In the data rows, the value 128 means zero.
Some points, one per row:
[138 226  88 107  91  92 253 128]
[113   0 158 172 115 235  69  41]
[113 169 116 102  74 138 190 166]
[100 140  80  73  87  37 201 142]
[136  52 106 106  52 143  96 148]
[149 225 111 117 163  64 164 143]
[112 203 228 208 167 157 244 173]
[ 72 255 130 131 144  40 244 162]
[126 194 143 137 196  86 160 105]
[144  75 142 126 172 176   1 150]
[108 162 103 152 127 121 144  87]
[156 141 131 155  84 159 156 151]
[153 234 118 108  56  84 255 169]
[134  50 168 165 117 114 100 179]
[118 118 160 158 136  85 122 134]
[107 145 102 116 132 129 138 136]
[169  13  95 110 159 137   0 102]
[112   0 131 139 146 182   0  74]
[113 146 129 121  63 101 240 146]
[161   9  91  97  42 166  76 128]
[129 116 161 156 112 164 188 135]
[130 232 161 174 205 124 178 118]
[167  84  41 107 130 134   0  98]
[106 218 180 190 202  70 166 146]
[ 91   0 180 137 104 115 144 137]
[137 255 189 158 219 103 187 149]
[121 167 155 129  56 122 249 163]
[149  44 144 170  97 170  84 151]
[173  87 105 113 154 133  48 110]
[138  29 117 131  83 147 121 122]
[ 95  78 144 163 187 168  35  92]
[133 107 115 123 177 113  82 108]
[ 63 222 191 164 145 117 255 137]
[124  42  96 107  72 188  63 104]
[129  16 112  99 174 180  13  69]
[106  48 115 119  96 155 138 122]
[ 79  70 160 140  17 176 255 100]
[147 133 152 121 136  89 217 118]
[184 143  96 132 177 196  34 138]
[ 99 191 118 122 114  94 196 138]
[124  87 103 135  77 200  77 137]
[111   0 138 126 139 157   9  91]
[161 165 125 134 180 102  73 150]
[108 248 138  97  83  36 255 159]
[120 209 171 166 155  56 208 164]
[150 243 114  88 101  83 240 155]
[126  85 127 151 133 102  89 156]
[133  24 131 127 122 168  31  85]
[ 97   2 115 114  45 167  98  97]
[125 142 180 150 171  80 198 133]
[174  48 130 150 181 167   0 119]
[131 222 139 131 105 104 223 137]
[116 170 141 149 105  62 231 179]
[119 255 125 115  82  84 255 136]
[141  67  92 107 127 151  78  94]
[168  41  98 122 136 191  51 124]
[130  73 125 129 107 161 103  84]
[ 62 159 204 185 137 147 234 134]
[ 97 176 129 124  66  90 255 165]
[145   0 115 145 136 147   0 117]
[135 121  78  43  91 117  71 119]
[166 137  76  62 140  82  11 111]
[161  51  59  46  75 115  80  98]
[128  82  72  81 110 166   0  94]
[148 218 141 133 112 119 255 133]
[161 138 142 150 228 118   0 123]
[139  66 158 165 161 103  46 120]
[124  51 100 112  79 134  75 128]
[164 169  98  90  84  71 236 150]
[128 133 129 135  98 148 180 104]
[144 125 112 138 153 165 108  93]
[105 255 144 109 131  65 253 147]
[126 167 120 145 193 135  40 114]
[181 255  51  49  86  39 212 161]
[141  99  83  75 108 140  42  77]
[147 100  97 132 158 163  49  83]
[154 108  93 101 117  98 124 132]
[143 109 149 189 144 216  93 107]
[154 199 122 111 135  38 215 165]
[137  18 103 132 191 178   0  83]
[ 75 179 140 123 120  88 255 140]
[119   0 148 110  93 134  91 141]
[122 148 162 107  94 137 213 131]
[146  31 135 139 105 182 106  99]
[153  13 105 121 158 184   0 136]
[157  53 140 150 127 126  84 127]
[ 99  88 107  93  78 141 110 133]
[ 86 213 199 175 151 107 255 140]
[126 175 100  87  96 116 160 147]
[102 119 130 157 166 164  36  95]
Then 24 other points, each followed by its number:
[139  97 122 158 173 163   0 115] 0
[118  34 168 181 125 202 118  52] 1
[ 85  30 149 161 147 177  29 101] 2
[ 94  16 170 194 201 188   0  94] 3
[112 117 138 113 105 112 189 120] 4
[178 229 187 145 194  91 186 189] 5
[149 155 170 141 211 126 105 105] 6
[110 236 179 139 123 104 255 157] 7
[170 165 148 174 134  81 207 153] 8
[150 248 141 141 154 105 218 158] 9
[171 107 101 105  30 135 157 147] 10
[200  98  93 140 135 176  14 102] 11
[ 81 132  95  55  90  64 210  82] 12
[ 93 240 129 121 132  91 219 145] 13
[163  57 172 179 182 179  31 111] 14
[125 170 128 137 106  92 206 174] 15
[ 77  25 144 135  75 134 177 112] 16
[137  32 108 123 102 156  49 105] 17
[ 91  49 134 115 130  93 157 109] 18
[109 255 138 143  69  52 255 193] 19
[150 255 138  99 122  10 244 176] 20
[ 95 255 153 127 119  62 255 133] 21
[145 188 143 115 211  78 172 123] 22
[121 189 107  74  71  73 184 151] 23
Which three of these numbered points are nearest to each point below, ignoring the direction in which the first points spread most? Their numbers follow each, nearest first.
[131  74 122 139 165 131  68  54] > 21 13 22
[188 255 188 149 214  67 193 205] > 5 6 22
[161 167 116  84 125  62  73 154] > 20 23 19
[168 159 129 137 162 167 127 147] > 9 11 7
[ 92 139 193 170 118 138 255  79] > 1 2 4
[102  73 124 104 149  75 132 139] > 18 4 15
[121  42 116 101 110 141 114  99] > 4 17 18
[205  24 110 121 175  95   0 113] > 20 8 22
[108 187 141 148 115  93 223 178] > 15 17 7
[ 82 111 136 145 136  93 220 104] > 18 4 2
[194 138 130 148 208 149  18 157] > 5 9 0
[164  14  62  63  24 166 100 111] > 10 23 17
[175 100 161 155 175 157  16 156] > 5 0 9
[167 255 143 154 154  97 238 163] > 9 11 0
[147  81  66  86 144 107   1 117] > 20 23 13
[ 71 168 177 157 107 163 255  79] > 1 2 7
[110 182 126 148 198 109  93 154] > 0 9 6
[152 116 180 176 141  98 161 170] > 8 14 15
[171  52 107 144 183 226   0 103] > 9 0 11
[138 183 212 178 167 134 155 174] > 14 5 7
[102  98 122 106 140  68 158 144] > 18 4 15
[161   0 100 123 106 185  15 143] > 15 17 19
[129  36  75  73  68 145  29 119] > 23 17 10
[173  17 140 139 140 155  49 106] > 8 15 7
[186  95  62  90 116 188  32 100] > 11 9 23
[146 184 194 166 184 189 153 160] > 14 7 9
[144 135 115 127 115 145 132 149] > 15 17 7
[ 56  55 156 157 138 155  87 119] > 2 3 7
[139   0  77  66  11 161  63 117] > 10 23 17
[166 250 172 159 210 102 216 119] > 6 22 14
[105  51 133 129 167 156  47  74] > 21 2 13
[113 185 169 131 152 126 220 129] > 7 21 2
[121 167 158 136 135  49 246 183] > 15 8 18
[ 92 124  65  50  89  71 156  94] > 12 23 4
[ 92 107 156 138 105 134 195 114] > 4 17 16
[129  28 171 186 138 184 141  90] > 1 2 7
[146  40 164 181 183 223   0 114] > 14 7 3
[192 137  62  79  44 142 185 118] > 10 23 17
[132 156  91  47 105 103 145 128] > 23 20 17
[133 240 198 157 216 103 162 140] > 6 5 14
[146  40 119 109  43 193 135 111] > 10 4 17
[144  68  59  30  65 123  41 102] > 23 12 10
[ 76 101 164 145  64 129 255 125] > 16 4 18
[ 99  46 107 124 135 183   0 125] > 13 21 7
[145 201 107 126 186  49 199 128] > 22 20 9
[165  36  97 136 155 112   0 104] > 20 8 21
[141 132 132 138  77 172 173 179] > 15 17 10
[185 120 114 129 173 171  61 132] > 9 11 0
[142 177 142  96 199  92 111 139] > 22 6 9
[202  22 155 186 167 240   0 142] > 14 9 5
[142   0  91 116 106 190   0  94] > 17 4 15
[102  11 136 127 158 130  43  94] > 18 21 4
[ 53 231 180 159 120  91 255 141] > 2 7 21
[189  97 152 151 209 173   0 127] > 5 6 9
[172  47 153 173 147 149  28 155] > 8 14 15
[140  40  93 138  89 192  31  88] > 17 15 4
[158 164  92  85 141 100  83 126] > 20 13 11
[155 149 182 177 255 171   0 104] > 6 5 0
[141  55 149 144 202 200   0  83] > 6 14 0
[101  62 142 126 171  76  84 100] > 18 21 22
[141 187 122 127 199  66 115 115] > 22 6 0
[173 119  85  74 109  91   0 140] > 20 23 19
[ 82   0 108 127  71 163 127  93] > 16 4 18
[142 255 170 166 178  78 200 194] > 5 0 9
[132 112 101 119 143 151  88 138] > 13 15 9
[118 185 143 150 176 118  99 135] > 0 9 6
[117 117 116 119  47 136 236 175] > 10 17 4
[ 84  99 137  97 103 151 127  91] > 4 17 21
[113 211  79  63  43  54 213 209] > 23 19 10
[133 120 175 190 177 167  65 131] > 14 0 3
[186  70 111 140 211 196   0 112] > 9 6 5
[140   0 117 108 124 122   9 132] > 15 17 20
[155 177 123 129 171 132 155 108] > 9 22 13
[141  31 118 147  71 182   0 143] > 19 15 17
[182  93  71 113 112 175   3 136] > 11 9 19
[114 146 151 105 100  98 209 133] > 4 17 15
[ 87 103 174 125  56 150 255 140] > 16 4 1
[120   0 161 132  55 220 127 123] > 16 4 1
[116 211 126 107  70  77 255 167] > 17 15 23
[150 174  67 125 105 115 115 115] > 11 13 23
Now 24 new points, numbered from 0 again:
[154  79 154 185 197 183   0 108] 0
[136  29 124  96  69 149  54 121] 1
[189 151  92  69  87  64 206 119] 2
[162 131 160 166 216 114  32 125] 3
[164 255 191 146 210 112 212 147] 4
[110 139 109 125 147 153  64 126] 5
[169  80  77 108 111 181  49  88] 6
[ 95 156 178 156 169  93 197 153] 7
[174 101 127 151 176  90  62 129] 8
[ 99 136 171 190 171 151 129  81] 9
[ 95 159 134 101 142  42 216 145] 10
[173  43  97 118  91 212  33 101] 11
[151 135  93  91  92 140  76 170] 12
[115 183 116 114  74 136 209 119] 13
[125 110 217 206 174 161  75 175] 14
[154 173 102  85 114 120 134 153] 15
[116 232 154 128 125  82 209 167] 16
[128  52 107 117 166 112   2  99] 17
[149  68  61  73 136  94   0 112] 18
[163  86 136 109  78 187 175 127] 19
[136  13 144 153 125 148  60 126] 20
[106 246 136  99  95  38 255 168] 21
[126  54 135 137 187 145  14 123] 22
[129  21 147 180 156 207   0 131] 23
The same question for these:
[121  30 215 207 202 223   0 121] > 14 23 0
[159  32 131 152 118 137  79 129] > 20 1 16
[143  95 141 103 133  67 152 150] > 10 21 20
[171  43  69 116 117 204  20  84] > 6 11 13
[167  62  47  87 140 103   0 108] > 18 15 21
[141 255 104  88 121  62 255  95] > 6 15 2
[139 151 155 117 201  96 132 128] > 22 8 17
[156 183 102 121  66 136 231 175] > 11 19 13
[107  68 156 162 197 145   0 123] > 22 7 0
[109 207 121 127  66 111 255 123] > 13 11 6
[ 63  46 155 155 162 163  42 112] > 7 23 22
[123 219 109 130 151 121 147 118] > 5 16 6
[127 150 135 155  97 136 127 151] > 16 23 5
[123  32 157 160  97 135 153 142] > 20 1 19
[104  72 127 128 194 158   0 117] > 22 5 16
[182 117 170 133 173 175 160 126] > 4 23 7
[135   0 124 137 127 158  30 119] > 20 16 21
[ 93 158 195 172 190 131 190  96] > 9 7 0
[142 245 169 156 119  67 215 192] > 16 8 22
[114 255 128 101  82  31 255 163] > 21 15 18
[160 180 175 174 255 118  23 108] > 3 4 0
[ 52 114 188 177 157 177 151  87] > 9 7 23
[132 255 107 125 121  70 254 133] > 6 15 5
[135 165  82 118 152 121  64 151] > 5 15 16
[137 156 141 127 148 125 127 131] > 16 22 5
[111 109 142 143 169 178  19 116] > 5 16 22
[121  78 103 113 175  75  11 112] > 17 18 8
[128 235 109  91 111  77 213 164] > 15 21 12
[113  22 159 181 137 201  23 163] > 23 14 20
[136 255  86  95 111  25 211 157] > 18 21 15
[187  61 156 143 193 175   0 106] > 4 0 3
[ 65  68 185 156 159 149 132 119] > 7 20 9
[140 130 141 133 204 159  48  97] > 4 0 22
[101 185 154 127 135  56 255 123] > 10 20 7
[157 234  94  77 116  66 246 172] > 15 12 6
[150 255 107  70 121  51 255 196] > 15 12 18
[ 99  16 110 104 160 159   0 108] > 10 16 17
[111  25 165 192 203 165   0 123] > 7 23 14
[139 232 104  72 133  80 165 169] > 15 18 12
[157  71  65  39  71 130  70  87] > 2 6 15
[120 132 219 222 177 166 127 157] > 14 23 0
[104  54  94 120 162 123   0 125] > 17 22 16
[174  93 104 151 215 185   0  98] > 4 0 3
[141  95 139 140  52 153 229 132] > 19 1 13
[123 155  70  71  49  74 126 187] > 12 21 18
[126   0 175 173 104 162  65 130] > 20 23 7
[ 78 246 167 148 211  78 199 122] > 22 3 0
[117 106 177 166 191 186  74  80] > 9 0 23
[138 178 146 123 194 131 197 109] > 4 22 7
[167 110  16  66 104 102   0  96] > 18 15 12
[ 88 253 135 126 131  85 238 148] > 5 16 22
[153  50 109 144 144 165   0 108] > 16 5 22
[162  98  91  91 107 161  46 130] > 15 12 6
[118 237 115 100 108  92 227 162] > 15 21 6
[123  49 140 179 153 201   2 125] > 23 0 16
[167 158 135 144 183  78 109 120] > 8 3 17
[154 129 157 174 190 165  42 121] > 0 4 3
[154 103  70 105  90 146  81  70] > 6 13 11
[155  95 100 140 109 127   0 154] > 12 16 15
[121 178 143 187 120 138 177 166] > 23 16 20
[108 210 129 138 162  53 167 134] > 17 22 8
[116 143 133 166 137 156 160  96] > 9 23 13
[ 87 183 153 109  38  65 255 159] > 1 21 13
[170  27 134 132  91 173 139 126] > 19 20 11
[ 70 196 188 171 162 108 247 163] > 7 23 9
[107 209 110 134 185 101  97  99] > 5 17 22
[111 116 138 135 132 138 118 119] > 16 20 5
[106 210 105 101  58  60 228 205] > 12 21 1
[116 175 119  90  36  64 255 162] > 1 21 13
[134 163 139  99  68  83 232 147] > 1 21 13
[114 164 108 111 127 139 127 104] > 5 6 16
[125  94 165 201 193 171  10 116] > 0 14 23
[112   0 103  98  54 167  70 157] > 1 13 19
[ 56  88 188 189 185 119  46 132] > 7 22 14
[145 146 104 130 123 133 127 114] > 6 16 15
[173 116 121 140 109 174 141 141] > 11 19 6
[ 72 219 122 128 135  44 214 127] > 17 10 21
[172  43 117 108 164 151   0 134] > 16 8 22
[135  27 207 201 193 219   0 114] > 14 23 0
[127 125 136 131  30 148 252 164] > 19 1 11
